(in the rows, 128 means zero)
Rotation paths and how fast each direction turns (deg/step):
Each turn is a multiple of 5 degrees from 10 to 175, or 0.
Each row of a path follows its step; steps can be skipped.
Rotation 1:
step 1: [131 127 131 141 130 129 132 134 129 126 126 140 135 130 118 119 132 130
 123 132 126 130 136 128 133 121 129 129 136 123 130 121 130 124 130 128
 128 125 125 121 131 130 136 125 129 118 130 128 122 129 123 130 126 131
 123 131 115 121 135 121 130 143 124 128 128 127 126]
step 2: [126 138 130 128 123 129 127 130 124 124 126 140 126 128 118 124 134 128
 124 132 124 126 141 128 135 120 132 117 128 129 123 124 122 126 117 131
 130 132 127 132 134 133 132 127 130 133 136 132 123 127 123 125 125 123
 129 135 120 128 126 127 122 133 125 117 119 123 134]
step 3: [134 134 125 122 133 136 128 129 124 124 128 131 126 130 118 124 133 124
 118 127 121 129 130 128 132 117 130 114 131 134 127 140 125 121 128 133
 127 130 122 135 126 127 130 137 134 132 130 134 131 120 126 128 129 123
 132 130 131 121 131 116 124 128 134 123 135 121 126]
step 5: [137 120 131 131 131 123 119 134 128 121 130 124 125 134 129 130 131 135
 135 130 124 128 129 135 129 124 124 129 134 126 121 128 123 120 126 124
 132 117 114 126 133 133 118 131 124 135 135 127 132 130 128 129 133 135
 121 129 124 127 119 123 121 135 131 120 136 126 130]
step 6: [133 120 129 129 135 122 130 139 127 120 136 131 122 126 135 129 118 137
 127 130 131 127 128 130 132 126 126 132 138 127 125 125 119 132 129 135
 131 133 120 127 135 133 129 128 128 133 132 135 132 127 126 126 120 138
 130 137 127 125 140 121 120 138 128 123 130 130 125]
step 8: [119 135 123 131 118 126 125 129 122 122 125 130 125 135 122 124 129 121
 122 123 120 127 142 133 135 118 135 132 127 128 130 122 127 127 121 129
 128 127 120 122 130 125 120 131 127 124 132 130 131 120 128 128 117 131
 133 136 124 127 132 129 126 134 124 124 129 118 128]
step 9: [131 126 126 129 123 130 128 131 124 124 128 132 123 134 121 118 134 132
 124 129 115 139 128 125 128 116 128 123 130 134 135 142 124 128 133 133
 121 121 128 127 126 129 129 136 126 122 130 135 122 125 130 127 118 130
 126 134 126 125 126 129 126 137 131 120 125 119 124]
step 10: [128 131 131 128 124 126 124 129 124 118 126 128 122 129 119 127 130 131
 131 130 127 131 124 122 113 116 126 126 141 129 130 134 117 127 124 126
 131 129 123 129 131 133 131 137 136 125 127 131 124 122 131 121 133 126
 130 127 118 131 130 131 128 128 133 111 126 127 131]
step 12: [134 121 134 126 133 125 133 129 126 127 137 135 125 133 123 129 120 136
 132 127 122 126 135 131 127 122 133 133 135 123 122 125 127 131 126 135
 129 127 131 129 121 131 123 125 128 130 130 122 125 131 131 126 127 132
 128 123 124 124 141 117 113 135 122 117 134 128 124]
step 13: [128 125 126 129 131 124 124 131 126 135 127 133 135 128 122 125 131 135
 125 118 126 126 129 135 131 119 127 124 142 119 131 123 127 126 124 128
 130 125 124 121 135 134 130 120 131 128 138 128 124 126 131 129 134 130
 123 135 123 117 134 121 119 140 121 131 131 123 131]
step 14: [127 133 133 132 133 131 128 131 130 128 132 140 123 128 123 131 134 122
 119 117 127 125 138 126 132 125 128 121 128 125 129 123 129 131 121 128
 135 127 116 129 135 133 127 128 130 126 124 137 125 124 128 128 117 128
 128 142 126 127 130 125 123 144 130 124 126 124 133]
Directions:
[128 132 128 129 127 129 129 126 128 125 126 131 129 127 128 128 129 127
 128 127 127 131 127 127 130 127 130 129 127 127 127 128 130 126 128 127
 128 128 127 128 129 126 131 128 127 128 129 128 126 127 128 128 126 128
 125 130 129 126 130 131 129 127 128 127 126 128 128]
55
[129 128 128 128 128 130 131 130 131 129 129 130 126 128 128 128 129 129
 128 128 127 129 128 126 128 130 127 128 128 130 128 127 130 131 129 128
 126 129 128 129 127 127 129 128 125 127 126 130 127 131 128 128 128 129
 129 130 127 128 128 128 129 131 129 128 129 129 125]
140
